Named moves come first, each a turn or a mirror and shown by rows before and after it. Which of them, in which order, take the first row of each pair that follows to the second? Write the first one first, as in the answered first pair.
j_700:
[ -9.7   6.1  14.6 -40.5  12.5  -4.3 -11.8   4.3  -5.1 -15.4  14.7]  ->  [ -1.8  -1.5  18.3 -23.2  12.8  -9.8  -8.5  -6.2  -1.2 -35.8  15.8]
[  3.5  -2.5   2.3  -4.5  10.6   0.2   5.9   2.6  12.2 -19.6  11.2]  ->  [ -3.7   2.7  -1.0 -20.4  10.6   4.7   2.1  11.5  10.4  -3.9  10.4]
[  5.6 -13.3   0.1  41.9  16.0 -10.4  -1.3  -1.4  28.8  -0.4   1.8]  ->  [-12.8   3.1  -9.7   6.4  11.7   2.4  -5.6  18.5  23.4  43.0   0.9]
[-10.1  14.2  11.9 -26.7  24.5  -9.4 -26.1   2.2  15.5 -16.5  43.0]  ->  [ -5.6  11.4  12.4 -20.1  26.1 -12.6 -24.5  -2.0  16.7 -23.5  42.8]
j_973:
[  7.2  22.6  21.8  13.3 -14.9   7.6  28.8   0.2 -50.8  37.2   1.2]  ->  [ 16.5  -0.2  32.3  15.4  -3.0  -4.1 -30.3  -0.6 -60.4   3.1   6.1]
[  1.0  14.1  -5.9 -15.2   2.2  13.0  15.1   3.1   5.8  19.9   2.7]  ->  [ 11.8  10.7   6.6  -0.6  -3.7  10.0  16.6  -5.3 -18.3  10.3  -6.8]
[ -1.3  -0.8   8.7 -26.9  15.4 -20.5  -8.2  -4.0  11.1 -14.8  32.5]  ->  [ -6.7  12.5   2.0 -28.0   9.7 -14.5  21.4  -3.2  15.9   3.6  30.4]
[  7.7  -1.0  16.5 -29.8  10.6  -3.2  -2.3   8.7  -1.0   7.8  22.3]  ->  [  9.4   3.7  15.8 -28.8   6.0  -1.1  12.1   6.6  -3.6  14.0  19.3]
j_568:
[ 10.4  -8.3  47.0   0.1 -17.6  -0.2   1.9 -14.5 -46.7 -29.4 -26.8]  ->  [ 15.8 -24.9  27.2  19.8 -19.8   0.2 -10.1 -11.9 -30.3 -36.4 -43.7]
[ 10.6 -18.5   5.8  26.9   2.3  -3.4  -6.3 -12.3  -5.8 -49.7 -17.2]  ->  [  0.1  -7.3   7.4   8.8   7.2  -3.0  13.4 -15.1   3.8 -58.1 -10.1]
[ -4.4 -14.3  -0.4   5.2  16.9  -0.4 -34.5   8.1 -23.5 -40.1  16.0]  ->  [ -6.9 -17.2  -8.5   4.0  18.2   1.0 -30.3   8.3  -9.7 -47.9  12.7]
Pairs:
Each pair is two moves apart.
[-35.5 -19.0  -7.9 -38.7  10.0  -1.0 -24.5  -4.2   6.4   3.2  14.5]  ->  [-31.6 -16.6 -16.0 -19.4   9.1  -6.5  10.7 -16.0  35.5  -9.0  21.5] => j_700 j_973
[ 24.3 -20.7   7.0 -26.2   7.2 -25.6 -61.5 -14.6  14.8 -22.1  32.1]  ->  [  7.9  13.9   0.5 -50.2  -0.8 -14.9 -20.9  -4.0  24.0  37.2  53.6] => j_973 j_568
[  4.7 -13.5   5.0   7.8  12.9  -9.8 -36.1  10.5  -0.4  -2.8  22.0]  ->  [ -4.4 -15.2  -9.0   3.3  12.3  -4.9 -33.8  16.9  14.7  -3.8  15.7] => j_700 j_568
[ 13.8   0.5   0.3 -11.8   3.0 -16.8 -21.1  17.4  36.2  -7.7  44.1]  ->  [ 18.4  11.8   0.7   7.6  -7.0 -14.3  30.2   3.5  40.7  -0.4  39.8] => j_973 j_700
[  9.9  -3.5  23.6  11.9   0.9 -13.4 -42.6  -2.0 -10.0 -12.0  26.3]  ->  [ -3.6  -8.5  -1.2   6.7   6.3 -12.0 -22.8  -4.6  34.8 -37.2  16.3] => j_568 j_568
[  3.7  -6.6   5.9  -2.8  28.0  -5.4 -41.9  17.9  20.2   9.6  39.0]  ->  [  4.8 -11.7   0.5   5.1  29.2  -6.0 -41.2  14.8  30.3   0.1  36.9] => j_568 j_700
[-31.3   8.8 -16.1 -23.4  -0.3   2.5  -5.6   3.7  17.2  12.6   0.3]  ->  [ -2.0  -4.7   5.9  18.9   1.7 -13.8  -2.2 -23.8   7.5 -31.1   8.3] => j_568 j_700
[ 27.8 -31.9  -0.7  44.9 -12.1 -12.7  -7.8  -1.3  -4.1 -27.7 -57.4]  ->  [ -9.0  14.2  25.2 -26.2   4.4 -10.5  62.0 -12.8  11.2 -46.0 -18.6] => j_568 j_568
[ 14.0  12.9  35.3 -14.1   7.4  -8.1 -33.5   0.0 -43.3  10.2  35.2]  ->  [ 16.8  -9.9  -1.0   9.1   0.1   0.5 -64.7  16.2 -26.1  25.0   3.2] => j_568 j_700
[-16.8  -5.5 -23.9 -19.5  -1.7  10.2 -12.3  23.5   7.6  13.3 -31.4]  ->  [  2.5 -15.1  -9.3  10.8   3.6  -7.3   7.7  -4.0  17.3 -41.7 -23.4] => j_568 j_700
[-36.3   5.6 -32.4  -5.0  -7.1  -1.8  -9.0   9.8  52.6   6.2  23.7]  ->  [ -0.6   9.9   9.8  42.4 -32.7  -1.6  34.6 -21.3 -30.4  -8.1 -15.4] => j_973 j_973
[ 15.0 -12.1  -5.4  31.2   2.2 -10.7  10.7 -12.6  14.6 -18.4   9.5]  ->  [  2.4  10.4  -1.0   1.9 -11.7   8.2  20.6   4.2 -22.1  32.3  -5.7] => j_700 j_973
[ -1.7  12.6  17.9  17.2   8.8  -9.4   7.5  -9.6  -7.7 -27.0  -5.1]  ->  [-14.6  24.3  17.2  -7.9   4.6   2.8  -0.4   7.6 -23.6   3.9  -9.7] => j_700 j_973
[  0.1  16.0   0.0 -18.5 -29.9  17.2  19.4  15.2 -13.8  13.1  -7.2]  ->  [ 23.3  -3.8   2.7  22.8 -31.1   7.2   8.4   1.0 -13.3 -15.0 -13.9] => j_568 j_700
[-14.4  37.8  24.2 -37.8  -0.3   1.7  40.2   4.7 -38.1  -5.8   2.0]  ->  [  5.2   5.2  30.6 -14.0  15.6 -17.0  -4.1  -7.2 -25.1 -64.4  11.8] => j_700 j_973
[-31.3  18.9   6.4 -31.0   9.4  26.9  25.2  -0.7 -13.2  -1.3 -27.5]  ->  [ -8.4  -1.8   5.0   3.2  -0.7  27.0 -13.9   6.7 -36.5  17.9 -42.7] => j_568 j_568
[-13.3  -0.5   1.2 -10.3   7.9 -10.0 -25.3   5.4   7.7 -10.0   0.7]  ->  [-15.0  17.6   0.5  -2.9  -4.9  -3.3  22.3  -1.2   0.1  12.0  -9.3] => j_973 j_973
